The rows below fall into families. The same turns and mirrors carry the whole set onto itself and the rows of a family onto each other. For each named row, which other rows are in its family? Write them in the order they are listed.
These 30 rows form 5 families of 6 rows each.
Q_362: [ 39  18 -17   4  -1 -48  24 -39   6 -26 -44  -9 -23  21  17  -4 -17 -41
  11]
Q_329: [ 35   9 -30  17 -28 -23   8 -30   4  -1 -10 -19 -22  -4  40  10 -36 -23
   9]
Q_568: [ 36  12 -20 -36  -3  -4  31 -53   2 -41   2   0  -7  11   2  -3 -39 -10
 -14]
Q_936: [ 19  40 -17  -3  -9 -28  28 -40   5 -26 -33  15 -10  13 -11  24   3 -37
 -38]
Q_477: [ 26   9 -19  25 -17 -21  10 -23   3  20  10  31 -14   1  11  12 -26 -40
   4]
Q_13: [ 59  27 -14 -11 -23 -39  26 -48  10  -5 -40   6  -8  18  -2   4 -14 -32
  14]
Q_308: [ 27  39 -28  18   1  12  18 -25  17   3   7  11 -20  18   7   3  -5   1
 -26]
Q_268: [  9  35 -15  18 -30 -23  22 -39  -5  20  -7  21 -11   5   8  40  -6 -24
  -2]
Q_897: [ 47  12  -3 -13 -15 -48  11 -49  15 -23 -28  26  -6   5   0  -4 -22 -46
  -5]
Q_336: [ 34  19 -17   4 -18 -17  26 -53   3 -26 -24  14  -3   8 -20  34  14 -44
 -14]
Q_563: [ 26   8 -30  13  -3 -25   0 -28  -1 -10  -3  -2 -18   2  45  -8 -31 -12
  17]
Q_714: [ 14  25 -29  -2   6   6  11 -21   1  13  26  27 -24   1   9   8 -18 -20
 -14]
Q_338: [ 27  14 -22  -1  -8 -17   0 -32   0   6  19  15  -7  -7  43   2 -42 -13
  -1]
Q_233: [ 37  22 -14 -11   6  -9  39 -47   7 -46 -10 -14  -7  22   8  -4 -38 -16
 -28]
Q_705: [ 24  20 -21  49 -23 -32  15 -28   2  11 -10  15 -11  12   4  12 -12 -15
  -8]
Q_245: [ 20  25 -26   8   1  23  20 -26  10 -15  21  11 -15   8   9   2 -25 -11
 -26]
Q_318: [ 12  24 -29  28 -27 -15  18 -23  -3  11  -5   3 -29  -3  -7  28  -6 -35
 -15]
Q_916: [ 43  18 -26 -30  -2 -28  39 -54 -11 -26 -10  -6  -8  20  -3  -5 -32   2
  -6]
Q_808: [ 42  23 -41 -23 -14 -17  40 -35   6 -20 -16  14 -11  23 -23  29   1 -30
 -20]
Q_261: [ 35  13 -18 -18  13   3  32 -61  -4 -39  -5 -11 -10  15  -8   1 -11  -9
 -13]
Q_401: [ 13  30 -17  33 -27 -23   6 -28   1  11 -12  32 -10  -1   1  17  -5 -36
 -12]
Q_962: [ 33  13 -37  17 -11 -24   5 -29   8 -13   0  -2  -8  13  48   8 -27   6
  -4]
Q_958: [ 37  12 -20 -18   6 -21  23 -37  15 -32  -9  30 -21  15 -25   7  -7 -47
 -24]
Q_757: [ 46   7 -13 -11 -19 -45  18 -48   4 -18 -33   6 -19   9   8  -4 -24 -40
  26]
Q_165: [ 47  13 -11  -6  -8 -34  11 -61   0 -23 -37 -10  -6   5  19   2  -9 -26
  18]
Q_496: [ 21  33 -26  -1  -8  16  19 -34   2  -3  13 -15 -26  -1  16   8 -28  -3
 -27]
Q_447: [ 32  13 -17 -36  13 -33  14 -49   2 -39 -10  12 -17   6   5 -13 -24 -19
 -13]
Q_176: [ 23  26 -20   3  -7  18  38 -39   8  -1  22   5 -13  18  12  24 -30  -7
 -14]
Q_722: [ 26  11 -26   7  -6 -22  21 -37  -1   4   0  -8 -23  14  42  14 -28 -11
  28]
Q_68: [ 24  31 -24 -20 -17 -18  23 -43   4 -17 -20  30 -15   7 -26  24   5 -40
 -19]

Which other rows belong to the same family as Q_496? Q_329, Q_336, Q_318, Q_261, Q_165
Which other rows belong to the same family as Q_808? Q_13, Q_308, Q_705, Q_916, Q_962
Which other rows belong to the same family as Q_362? Q_936, Q_268, Q_233, Q_176, Q_722

The rows below fall into families. The same turns and mirrors carry the whole set onto itself and the rows of a family onto each other. For each named row, which other rows are in its family? Write them in the order they are listed.
These 20 rows form 5 families of 4 rows each.
Q_693: [ 17 -21  18 -14 -17   1   6 -11   9  -5 -47  -1  -8 -20  23 -15   4 -26
  -6 -17 -25  -2 -13   2  -8  19 -12  12  -4 -19   8 -19  -3   4   9  20
   1   2   8   3  20  25 -16]
Q_564: [ -8 -13   8   5 -37 -15  32 -14  -2  13 -15  20 -19 -16  -1 -19  11 -21
 -22 -13  11   3  -7  16   2  14 -23  -6   0 -15  11 -21  -2   3 -18 -21
   5  18  17  -5  11   7 -20]
Q_927: [ 18  18   2 -34 -32 -13 -12 -19 -25 -18 -10  19 -31   2  20   3 -22  22
  10   8  -3 -12  15   8 -21  10   4 -28   2 -19  22  -1  21 -23  -7  -2
 -11 -22   9  -1  -3 -19 -22]
Q_490: [  5  23  -7 -22  -6   4  10   6 -41  41  13  19 -19  15  10  15 -15   4
 -26  -8  -7   3 -29  27   8  -1  11  -5 -13   6 -16 -20   5  25  -4  11
 -12  -8  11   8 -10  10 -17]
Q_32: [ 14  11  -7 -15 -22 -37  -9  -4 -16  -9 -25 -11  -2  11  -1  25  -6  20
  25  19  -8  -7 -12   8 -12  12  39  12   4 -19  17  18 -12   8  -3   9
 -18 -31  27  13 -12  14 -19]
Q_869: [ 22  18   2  -7  16 -16   8  -2 -22  18  15  24 -18  -4  21  -3  17 -15
 -17  -5  10 -21 -47  13   1 -11  23 -10 -26   2  -5 -33  -5  10 -14   2
   3 -16   6 -12  -8  -2 -35]
Q_442: [ 34 -14   7 -28   4 -23  -5  -1 -23 -17 -32  25 -22 -17   8  14 -27 -13
  14 -16  -2 -24 -21  25 -20  13   6  15 -14  -6  12   4  21  10 -17  15
 -23 -27  19  -2  22 -13   1]
Q_731: [  7  -1  13  29 -16   2  13 -14 -18  -9 -26  24 -47 -31 -11  30  20  12
 -18   2   6  -5 -28   8 -21  13  40   4  -3  -7   3  -3  -4   2  -8   3
  19  -9   4 -17  16  -3   0]
Q_777: [ -8   6 -19  -6 -28 -30  16  -4  -5  -6 -52  -5   2   3 -29 -14   6  -5
   6  -5 -23   5 -17  17 -19  13   5   4  11  -5  20   5   5  -4 -11  21
 -18 -18  12   8 -28  36 -16]
Q_953: [ 20 -28   6  15  -4 -14  13 -18  -5 -23 -35  30  -9 -15  23  31 -19   0
  -2   4  -5   4 -36   2   5   8  25 -10  11   4   8 -23  -5   2   2  19
  10 -15  -7   2  39  -8 -24]
Q_762: [  9  -2  -7   4  -6  12  -5   0 -14   3 -27  12 -22 -10   9  26   3  19
 -22   3  11   9 -28  10 -22  10  38 -10  27   4  -3  -6 -36 -17 -25  24
  11   4 -18 -19   1  22  -3]
Q_380: [ 14  -7  -9 -29  16 -19  28   9 -13   8 -12  25  -2 -18   2  -3 -12  -7
  -7  -6 -16 -28 -31  12  -1 -14  -4   5 -19  24  11 -29  20  27  13  15
   8  -8 -10   4  18  11 -29]
Q_672: [ 11  -6   2  -9 -22  -8  26 -10  -4   2 -26   9 -29  -5  11 -34 -16 -12
 -32 -29 -19  -7  -4  20  -6  14  -5 -23  -3 -14  32   7 -13 -25 -34 -12
  -6  -1  12   3  -9  27 -15]
Q_774: [  5   4 -16 -20 -17 -32  21  -4  -7  16   4 -14  27  19  -7  -3   2  13
   9  -2  -8  -1 -15  -2   6  -4  18  10  -2   9  21  -7  -6   6   7  13
   1 -20  14  17  -8  32 -43]
Q_658: [ 28  28  13 -11   2 -12  11   5 -27  22  11   3 -22   2  24  -7  -5  14
  -7 -25 -24  -7 -16  -1   9 -11  13 -30 -27   7   6 -20  -3 -12  16   7
  19 -20  -1  -4 -14  17 -22]
Q_983: [ -8  14  -8 -38  -9  11 -10 -13 -27   0   6   9 -24  -5 -16  28 -21  10
   1  -8  11   4   8  35 -17  15  11   1  -7 -17   4  17  26   6  -3  20
 -18  -1   0  -9  -5  -9 -19]
Q_945: [  9  21   4 -27 -12  -1 -11 -13  -8 -25  -3   7 -16 -19  -2  -4   6 -15
   5  11  16 -11  -3  16 -37  17  -5   7 -15  -6  14   4  27 -11 -18  16
  -6  -9  14 -26   0 -28 -27]
Q_475: [ 16  19  -4  11  -4   6  16  -9   8  -4 -31  17 -29 -20  -2  30 -13  18
 -29   3  -1 -13 -22   5 -15   5  36 -32  12  16  32   1  -4 -19   3  -9
  16 -17 -10  -9   5   6   8]
Q_187: [ -1   8   8 -15 -17   1  13  -6   7   4 -22   7   2  -6   0  -5 -13  -7
 -16 -13   4  10 -10  25  -7  26 -21 -12  32 -10   0 -14 -37 -15 -35   7
   2  22  12 -11  -4  18 -24]
Q_282: [  1   4 -20  13  -2 -47  17  -1  -9  -1 -30   7  10  -1 -29  29  -7   5
  -2   2  -7   6 -43   7   7   4  38 -17  18   2  18 -13  -6  -4  -7   9
 -10 -30   3   5 -19  24  -7]

Which other rows belong to the same family as Q_32? Q_777, Q_774, Q_282
Which other rows belong to the same family as Q_983? Q_490, Q_762, Q_187
Which other rows belong to the same family as Q_564? Q_869, Q_731, Q_945

